In the rows, zero is written as 128.
Named turns come first, each shown by rows before and after it. Which turns, in which order, take the first row of each pair that follows to the second? Write the first one first, as in the answered first pair.
turn S:
[101  62 161 136 171 132  84 116 119 125] => [127 114 174 151 195 111 128 138 123 180]
[125 173 124 135 107 127 138 158 125 173] => [107 144 104 130  67 135 104 136 127 139]
[127 107 129 107 136 143  98 112 117 101] => [145 127 146 108 172 138 129 134 111 130]
turn P:
[115 134 148 103 136 156  89 144 111 137] => [113 131 148 107 133 153  85 145 116 140]
[117  84 127 166 140 118 144 131 149 113] => [132 135 112 123 142 129 185 141 109 100]
[120 108 136 173 125 103 124 125 161 146] => [159 125 128 121 163 130 157 120 117  98]
[169 143 103 152 149 107 195 106 151 110] => [145 151 106 171 118  96 184 116 166 142]
turn K:
[125 138 128 116 149 124 136 142 133 120] => [122 124 135 125 149 122 119 140 143 127]
[119 126 125 101 129 141  96 115 127 115] => [110 125 114 106 118 137 106 115 127 107]
[131 146 126 118 104 141 103 122 129 138] => [129 148 121 117  98 139 111 122 125 134]
turn V:
[ 76 113 173 179 145 105 108 180 142 193] => [ 90  97 162 198 139  96 101 159 166 182]
[154 141 167 134 189 127 104 138 123 167] => [149 145 163 145 190 118 123 146 126 171]
[154 153 135  88 135 150 118 128 104 116] => [139 165 135 101 140 143 150 148 100 128]
[104 116 126 126  65 125 138 114 157 127] => [106 114 129 116  66 138 122 108 154 124]

(2 to 4 turns a pair)
[124 158 163 101 171 144 131 171 105 148] => [143 113 153 140 203 128 149 156 130 124] -> P, V, P, V
[160 149  92 121 104 115 146 116 140 112] => [121 145 116 121  78 123  98 132 143 148] -> V, V, S, P
[144 142 113 176 132 102 198 128 141 106] => [180 112 129 126 121 141  98  80 143  76] -> V, V
[125 102 143 134 161 156  84 169  98 112] => [116 114 141 162 171 136 127 188 103 127] -> V, V, P, K
[151 120  98 148 102 100 176  93 135 134] => [130 145 106 139  82 103 170 111 124 161] -> P, S, K, P
[121 125 149 143 154 127 131 147 135 127] => [138 153 139 146 132 114 134 135 149 138] -> P, S, K, V
[164 154 111 150  87 109 121 103 156 127] => [159 119 134 108 118 148  76 101 125  97] -> V, S
[108 106 149 126 123 147  98 143 135 148] => [118 135 115 146 113 120 167 146 141 137] -> P, V, V, S
[111 106 171 121 160 145  89 137 123 151] => [132 108 166 150 151 125  89 123 151 163] -> P, S, P
[114 149 138 116 123 140 149 140  81  95] => [124 155 124 151 115 114 178 134 108 104] -> S, V
[138 133 152 127 161 111 149 119 154 173] => [138 141 151 121 158 114 154 120 148 173] -> P, P
[125 135  97 116 100 120 181 140 110 120] => [142  97 104 119 133 125 168 124 115  91] -> P, P
[167  59  93 163 128 114 132  61 145  91] => [191  95 153 109 208 148 126 101  92 132] -> V, S
[125  98 103 186 108  88 139 112 184 114] => [122  72 106 128 116 132  95  96 144  62] -> P, P, V, S
[107  69 154 100 146 166  98  99 105  86] => [113 147 161 172 143 105 173 141 147 191] -> S, P, V
[ 99 159 147 102 150 133 151 167  99 151] => [120 116 149 102 189 139 138 148 100 119] -> P, P
[177 107 116 108 124 140  80  70 128 117] => [146  94 143 105 137 153  59  96 116 140] -> V, P, P
[102 141 144 138 133 121 162 162 115 111] => [112 135 125 161  99 104 151 132 146 103] -> S, V
[ 61 119 116  94  76 153  98 135  89  99] => [ 58  62 125 136 114 140  99 133 113  90] -> V, P
[ 88 162 143 132 110 129 139 159 118 146] => [141 135 142 155 171 118 165 134 132 126] -> P, S, P, V
[146 111 141 139 162 135 118 134 129 115] => [123 119 148 146 132 134  96 139 137 141] -> P, P, V, V
[163 123 103 144  98 103 130  99 149 105] => [163 132 135  93 162 135 142 131  93 106] -> P, S, V, S
[135 112 113  89 154 138 133 161 115  76] => [132 139 110 155 130  92 156 172 165 138] -> S, V, P
[ 73  74 144 136 129 137 144 156  78 134] => [111 112 167 138 157 125 154 166  82 181] -> P, S, K
[ 96 127 168 134 143 125 117 148 149 197] => [ 95 110 145 143  99 121  88 115 172 175] -> V, S, V
[173 118 147 116 194 146 138 134 116 129] => [178  92 144 145 175 133 108 109 153 130] -> P, V, P, V
[145 175 109  53 114 163 116 129  83  92] => [184 153 125 122 210 123 181 141 112 120] -> V, P, P, S
[126 145 135  70 105 157 116 122  97  99] => [ 92 129 163 134  89 129  90 141 141 168] -> S, P
[131  97 132 153 152 112 127 126 147 126] => [144 115 144 145 160 117 124 130 145 140] -> V, S
[113 107 162 102 153 164 118 131 105 120] => [ 88 108 127 112 116 153 148 132 104  96] -> K, K
[152 131 143 143 146 116 120 121 149 160] => [166 148 142 112 152 129 126 121 127 149] -> V, P
[ 56 169 127  86  81 147 161 172  91 158] => [130 193 150 101 156 130 198 167 105 189] -> V, K
[ 98 146 116 172 111 108 178 138 126 122] => [114  85 131 140 130 142 102 102 120  76] -> V, S, V
[105 135 151 144 114 128 102 152 132 162] => [102 134 119 159  88 111 131 141 139 139] -> K, V
[129  67 127 127 126 157  60  82 131  70] => [ 57  91 128 119  88 164  68 127 102  93] -> V, K, P, P
[103 141 125 106  85 141 108 112 152 124] => [ 91 150 151 116 132 138 139 151 137 161] -> P, S, V, P
[137 111  77 156 102  98 172 103 139  81] => [147 108 106  86 107 146  94  94 103  72] -> V, V
[130 142 152 104 167 141 123 154  86 123] => [117 119 162 150 175 123 114 154 117 149] -> V, K
[118 131 102  79 122 152 108 112 111  81] => [110 159  99 119 145 121 186 148 116 119] -> V, S, V
[127 147 122  53 110 153 127 129  96  97] => [ 72  93 133 155  94 114 109 144 163 147] -> V, P
[172 154 105 123 144 107 181 101 107  92] => [197 155 143 140 147 101 122  88 143 150] -> K, S
[109  83 132 154  99 145  39 139 169 163] => [204 164 100 138 175 122 190 145 138 142] -> P, S, V, V
[ 98 137 114 129  86 145 113 132 113 135] => [115 132 132 120 154 152 142 148  90 131] -> P, V, K, S
[145 138 142 113 105 121  69 108 133 138] => [163 142 149  92 143 131  87 112 115 126] -> P, S
[186 146 126 173 160 105 123 121 177 154] => [193 185 116 142 155 112 150 130 151 152] -> P, P, P, P
[123 129 166  85 145 159  87 135 102 140] => [104 142 143 147 149 114 177 166 122 158] -> V, V
[158 126 124 140 120 124 110 100 143 121] => [144 138 111 140 101 119 126 104 139 120] -> K, P, P
[102 133 103 160 110 112 139 145 113 143] => [128  99  97 142 143 127 131 121 104  96] -> P, V, K
[100 130 113 120  71 140 106 123 131 117] => [111  92 124 123 108 146  94 115 129  98] -> V, P
[157 175 107  97 106 129  89 103 154 138] => [134 203 113  94 114 129 125 140 130 154] -> V, V
[190 153 122 160  91  99 111  85 185 138] => [162 126  87 130  78 120 129  80 149  56] -> S, K
[ 87 176 134 130 104 110 140 158 103 143] => [130  90 126 169 155 101 128 112 139  88] -> V, P
[117 138 140  87 137 116 111 147 100 121] => [120 111 146 100 152 115  97 138 110 116] -> P, P
[139 118 143 154 158  99 133 122 164 159] => [115 137 113 138  84 100 116 111 162 142] -> P, P, S
[139 124 143 145 169 129 145 139 129 126] => [125 122 147 161 153 119 137 141 142 141] -> P, P
[ 63 107 125 113 127 157 117 156  95 117] => [ 66 117 108 159 124 122 167 162 117 130] -> K, S, P, K
[134  83  85 100 124 138  96 108 106  86] => [ 90 130  90  95 123 133 152 162  72 120] -> P, S, V
[168 116 120 109  95 115 105  90 126 121] => [147 117 146  82 140 139 119 125  84 124] -> S, V
[114  80 142 122 163 115  95 121 152 151] => [139 173 116  79 132 111 155 129 122 154] -> P, S
[186 205 172  99 120 124  94 112 136 192] => [146 218 118  80  48 126 117 109 115 139] -> S, K, K, V
[ 82 101 138 197 148 108 153 153 156 155] => [108  68 140 193 157 115 115 124 172 137] -> V, S
[125 126 109 103  83 141 112 116 106  87] => [140 146 110 158 125 103 186 140 125 121] -> S, V, S, V
[151 134 160  92 151 154  79 121 117 147] => [147 124 166 143 163 126  96 128 146 175] -> S, V, P
[167 124 147 133 180 124 143 135 117 131] => [180 112 141 140 159 121 115 111 139 130] -> P, V, P, V
[171 109 128  80 150 146 130  97 112  90] => [149 114 180 102 170 141 109 135 123 170] -> P, P, V, S
[139 112 116 154  97 120 111  95 172 121] => [144 104 156 104 155 157  87 115 132 121] -> V, S
[165 103 143 115 205 141 138 125 109 101] => [161 154 142 169 147  93 148 133 161 180] -> S, P
[135  85 143 136 183 135 118 124 122 122] => [122 104 126 177 147 102 147 127 150 144] -> P, V, P
[149 146 142 116 172 136 199 151 135 118] => [188 148 122 128 125 122 160 103 177 115] -> S, V, P, K
[142 135 133  98 174 164 142 162  94 130] => [142 136  79 142  69 125 129 111 151 113] -> S, V, S
[165 172 131 137 106 106 146 107 162 160] => [100 102 152 119  97 142  67 112 144 136] -> S, V, V, P
[124 175 115 107 105 127 152 140 111 149] => [112 127  93 121  79 125 130 114 128 107] -> V, S
[142 108  99 111 124 135 138 104 122  67] => [116 144  99 115  65 127 119 113 133 108] -> P, V, V
[177 110 105 147 160 107 174 118 150 110] => [196 112 125 101 163 136 120 104 137 110] -> V, S, V
[111 141 131 108 112 144 122 132 117 147] => [100 116 133 145 132 129 141 140 129 150] -> P, V, V, V
[125 168 112 127 125 123 146 139 122 135] => [145 117 118 141 134 130 100 107 146 115] -> V, P, V
[135 138 113 150 100 111 118 123 175 153] => [115 146 133  93 106 148  88 141 133 150] -> V, V, V, S
[118 180 119 108  76 137 116 132 116 156] => [ 87 155 117 101  87 149 121 152  94 134] -> S, V
[ 99 123 112 139 105 120 146 140  95  89] => [112 110 116 153 127 114 157 138 102  89] -> S, V
[139 115 131  96 158 161 120 129 123  96] => [ 87 150 117 117  98 142 135 158 131 134] -> P, S, V
[126 122 105 145 136 121 167 136 126 109] => [146 142 105 148 101 114 136 118 149 138] -> V, K, P, V
[134 149 126 102 133 147 130 151 134 143] => [136 101 125 130 151 143 124 136 154 119] -> V, S, P, S
[102 110 138 137 170 141 133 165 124 135] => [107  86 126 147 146 141  99 133 145 113] -> K, V, V, V
[100  94 149 137 141 138  77 129 131 143] => [135 134 152 107 182 142 127 143  99 145] -> S, P
[145 111 133 168 133 105 123 125 154 153] => [128 113 150 112 127 144  77 133 118 139] -> S, V, V
[ 90 148 117 146 108 118 141 153 115 142] => [115 146 113 115 138 133 158 146  90 110] -> P, P
[143 154  95 101  97 119 129 102 123 102] => [123 133 113 108  87 126  81 101 134 120] -> P, V
[150 133 109 110 138 132 145 130 109 127] => [127 112 109 107 132 140 127 133 102 116] -> P, S, P, V
[128 104 126 121 157 135 108 141 111 114] => [128 132 135 132 145 124 108 152 122 162] -> P, K, P, S
[103  86 109 144 110 136 134 114 141  92] => [ 94  97 126 107 115 161 115 126 111  93] -> V, V
[167 138  84 123 141 112 192 103 110  81] => [163  75 114 126 146 133 100  76 132  79] -> P, P, V
[143 110 158 135 157 150  70 133 149 156] => [179 148 151 109 175 151 111 135 128 147] -> S, P
[ 74 180 118 137  70 106 133 159 130 164] => [134 211 116 122 107 102 173 150 124 161] -> V, K
[153 144 144 130 160 137 110 120 137 144] => [158 155 142 118 148 140 108 119 132 139] -> S, P, V
[105  94 111 147  84 128  99  94 129  94] => [110 104 158 107 169 157 110 136  83 116] -> V, S
[ 83 129 136 100 137 138 131 158  92 115] => [112 142 112 163 115  92 167 138 147 135] -> V, K, V, S
